Q: [38 49  8 -8  6]
A: 38, 6

Q:
[[-37  11   1   4  36]
 [  0  27   8  -7   0]
 [-10 -21   0   4  -5]]
A: -37, -5

Q: [ 38  15 -47   4]
A: 38, 4

Q: [-34 -19 -48   8 -40  21 -43]
A: -34, -43

Q:
[[ 18   0  48   7  -4 -15 -13]
 [-36  28  30  34  26  25  -1]]
A: 18, -1

Q: [-36  -1 -10 -13 -30   4]
A: -36, 4
---
[-976  758  594  677 -876] Out: 594
[616 384  26 241  15 830] Out: 26
[344   6 256 548 408 908] Out: 256
[1178 2413 6067 1757 8141 6442] Out: 6067
[205 123  70  24  95] Out: 70
[75 23 58 32 69] Out: 58
[-239 -154 -721  511 -690] Out: -721
[4 7 8 3 7 2] Out: 8
[2 2 3 7 7 3] Out: 3
[232  10  23 159] Out: 23
---
  5  -43  -12  -27  -41  -15   -9 out -27, 5
  9  -46   11  -40   32 out 11, 32
35  -1   4   6   3  -1   6 out 6, 35
 -6    1    7  -15  -47 out 7, 7
-36  -37   37  -30   41 out 37, 41
-17    4  -30   41    3   -7   29 out 41, 41
---
 493   603   638   -55   528
 887   159   881  -513   470
--> 603

4  3  1  6
2  7  9  6
--> 3

5426  2493  5054  4035  2459  4560  3349
7010  9214  6897  7259  8524  6970  7853
--> 2493

2299  3225  2792  4233  8502
6887  8708  6967  7262  1667
--> 3225

5752  6837  4742  3451  5514  3935  5742
7944  5066  2043  3796  6534  3206  5252
--> 6837

6122  5230  6685  6005  7235  3085
4918  4205  6512  7969  7957  3085
--> 5230

280  700  644  131
137  685  828  188
--> 700
---
[[-1.9 -1.1  1.0  0.0 -1.5 -0.4 -0.1]
 [-0.3  0.6 -0.1  1.2  0.5  0.4  0.0]
 [-0.3  0.2  1.6 -0.4  0.1 -1.2 -0.7]]
-0.1

[[ 1.77 -0.97 -0.14  1.40  0.19 -0.78]
 [-0.17 -1.55  2.22  1.28 -1.73 -0.72]
 [-1.02  1.24 -2.10 -0.18  0.49  0.46]]
-0.78

[[-0.073 -0.061 -0.057 -0.055  0.140 -0.009 -0.162]
 [-0.133 -0.061  0.094  0.100  0.090 -0.009 -0.145]
 [ 0.056 -0.018  0.033  0.103  0.173 -0.007  0.063]]
-0.162

[[-16.141  -8.853  14.945 -11.628 -19.381]
 [-12.062 -10.262   1.110   2.719  -7.764]
 [ -4.885 -10.643  -6.309 -10.579  -0.522]]
-19.381

[[-23.2   8.2  10.1  -4.7  17.0  -7.1]
 [ -4.8   3.2   2.0   4.5  16.1   4.1]
 [  6.8  -3.3   3.6   1.2  -0.1 -21.8]]
-7.1

[[ 0.05 -0.07 -0.09 -0.07  0.03]
 [ 0.22 -0.13 -0.05 -0.03  0.03]
 [ 0.03  0.07 -0.18 -0.02  0.20]]
0.03
---
[ 17  23   7  41 -28  20]
20
[  2   3  12 -35 -46]
2
[39  6 -5 23 -2]
6
[-18  43  -3 -11]
-11
[-30  34  -4  -7]
-7
[  2 -22   5  40]
2
---
[[  7 -15 -37 -42]
 [ 13 -12 -24 -18]
 [  4   6  -9 -30]] -> 4

[[ -9   9 -41   7 -12]
 [  6 -12  -3  -2  -2]] -> 6

[-19 -11 -16  14 -45 -40  24] -> -19

[ 30  24 -41 -24 -38  25  27] -> 30

[-13 -43  45  16  12] -> -13

[[ 13 -20  -2  -2 -24 -41]
 [  7  35 -44  12 -29  27]] -> 7

[[  9  -1 -28 -26]
 [ 20  35  -5 -16]
 [-20   2  19   8]] -> -20

[-21 -12   9 -42 -35] -> -21
---
[[58 89 38 46  3 73]
 [77 91 88 70  1 65]] gives 46

[[441 336 204 178]
 [766 556 229  74]] gives 178

[209 166 137 220  62] gives 220

[[113 182 153  99 156 250  27]
 [113 182  83  99 151 160  56]] gives 99

[ 8 38 55 92 54 14 85] gives 92

[[3 8 3 8]
 [4 2 2 4]
 [4 8 3 8]] gives 8

[8551 4730 9277 1884] gives 1884

[196  75  65  29 200  44] gives 29

[751 288 499  73 362] gives 73
---
-14.353	15.094	3.439	3.932	9.340	-1.436	-13.062 -> -14.353, -13.062

-155.75	-19.41	-179.23	136.53	-165.77	-154.18	151.31
-77.23	144.06	-28.91	42.14	-0.84	-123.48	131.58
-> -155.75, 131.58

0.13	0.09	-0.14	-0.11	-0.02	0.16 -> 0.13, 0.16

-0.059	-0.116	-0.018	-0.087	0.131	-0.042	0.118 -> -0.059, 0.118

27.32	-132.00	-83.52	200.33	159.07	200.33
-194.92	-34.08	84.01	99.56	129.57	99.56
-> 27.32, 99.56

-1.132	0.189	1.767	-0.296 -> -1.132, -0.296
---
-29	18	41	-37	8	-34 ⇒ 8

-15	-39	13	-26	31	24	-17 ⇒ 31

-8	30	25	4	17
10	-18	28	26	-1
-10	11	-14	37	12
⇒ 17

4	37	1	-11	0	-36 ⇒ 0

32	4	-6	-11
-14	-36	7	29
⇒ -14

28	-27	-15	23	-40	3 ⇒ -40

-12	0	1	-24	-3	-4
-19	-38	28	-19	6	-29
⇒ -3

7	-32	-46	-6	-7	-33	23 ⇒ -7
